Each row has a name. Each question is about the rows just above it.

tof: [ 10.7  10.8 -67.8 -67.8]
Bal: [-8.1 36.6 18.0 -8.0]
Buvom: [-8.1 -8.1 -8.1 -8.1]
dov: [-43.7 -47.4  51.4 -25.4]
potu: [-92.9  43.4  33.6  13.0]
renet: [-67.7  36.6 -67.7 -67.7]
How many times does renet hold [-67.7]? -> 3
Count of [-67.8] in tof: -> 2
Count of [-8.1] in Buvom: -> 4
Count of [10.8] in tof: -> 1
Times [36.5] occurs in renet: -> 0

zozi: [30.3  0.9 12.7 26.6  1.0]
buzo: [-25.8 -25.8 -38.3  24.7  30.1]
vinu: [  6.0  28.7  20.5  48.7 -25.7]
Dinad: [ 41.7  45.9  52.3  28.2 -86.6]
Fenib: [ 59.8  -2.7  25.2 -34.2  11.3]
Fod: [ 4.5  4.5 10.3  4.5  4.5]
mas: [  4.6 -36.7 -23.1 -26.8  40.9]
sib: [ 28.9 -31.5  -5.4 -19.3  24.9]
rab: [-67.7  -3.7 -23.7  50.2  22.1]
How many times does Fod hold [4.5]? -> 4
Times [52.3] occurs in Dinad: -> 1

Pevi: [ 48.8  35.4 -37.7  10.6  53.8  34.5 -22.7  30.6  23.7  13.1  10.6  21.2
  -9.8]
pok: [ 32.8   2.2 -15.6 -38.3  25.0   5.4  -1.8 -27.5  14.9  -9.9  -9.0  21.2
  -2.6]
kuno: [ 68.0  40.6 -56.1  -7.8  46.2  27.8 -11.7  21.6  43.6   3.6  -3.3  -4.9
 -20.8]
suge: [ 44.5  12.2   5.2 -29.0  66.8  29.1 -25.5 -20.5   7.6   1.9 -19.3  11.9
   6.1]
napif: [ 65.2  39.2 -52.3  -5.1  49.3  29.8 -15.4  23.3  39.2   5.7  -3.5  24.9
 -18.6]
voz: [ 31.0 -17.6 -13.5 -79.5  -9.8 -22.4  -4.6  -6.2  -0.4  -0.8  -3.5  -0.2
   2.2]
Saf: [ 31.0 -17.6 -13.5 -79.5  -9.8 -22.4  22.9 -69.2  23.2 -32.6  -4.5  12.0
  -6.0]
padib: [  5.1  42.5 -53.7  -3.2  42.5  28.1   5.1  23.9  39.4   5.1   5.1  22.4
 -19.4]
bol: [ 33.3  13.0 -10.8 -16.0  59.2  26.5 -25.3  -8.9   2.8   6.6 -16.9  -8.6
   6.9]
gep: [ 64.1  32.4 -57.4 -20.0  21.9  12.1   3.5   9.6  49.5  -6.1   2.3  17.5
 -25.7]
zoruf: [ 45.7  38.8 -43.9  17.8  37.2  28.4 -15.3  38.7  30.0 -43.9   0.0  11.2
 -16.7]
gop: [ 40.7  33.9 -46.4  13.0   6.0  11.8   2.7  36.1  38.0   3.8   9.9  28.0
 -24.4]
Count of [10.6] in Pevi: -> 2
How many times does zoruf hold [-43.9]? -> 2
How many times does padib hold [5.2]? -> 0
How many times does Pevi hold [-9.8]? -> 1

dito: [ 22.9 -12.4  50.9  30.8  13.7   8.3 -35.3 -82.6 -31.2 -42.4 -24.7 -80.7
 -66.5  11.3  22.9  37.9   5.8 -14.3  36.0  -4.2]
benel: [  6.3 -10.1  48.6  28.1  13.4   7.3 -33.2 -76.0 -33.0 -42.5 -25.0  -6.0
 -60.4  12.8  19.0  43.1   6.1 -17.5  33.4  -1.9]
tesav: [  4.5  -5.9  44.2  25.7   4.5   5.6 -28.9 -65.2 -34.0 -41.8  -5.9 -85.8
 -51.5  -5.9  -5.9  50.3   6.2 -20.0  29.1   1.2]
nilus: [ 11.7  14.9  29.1  26.5 -22.1   1.0 -14.4 -20.7 -17.3 -22.1 -17.3 -78.6
 -32.2  13.6 -44.8  56.8  -5.8  -3.8 -28.2  13.5]
Times [-17.3] occurs in nilus: -> 2
Times [-6.0] occurs in tesav: -> 0
Count of [-14.3] in dito: -> 1

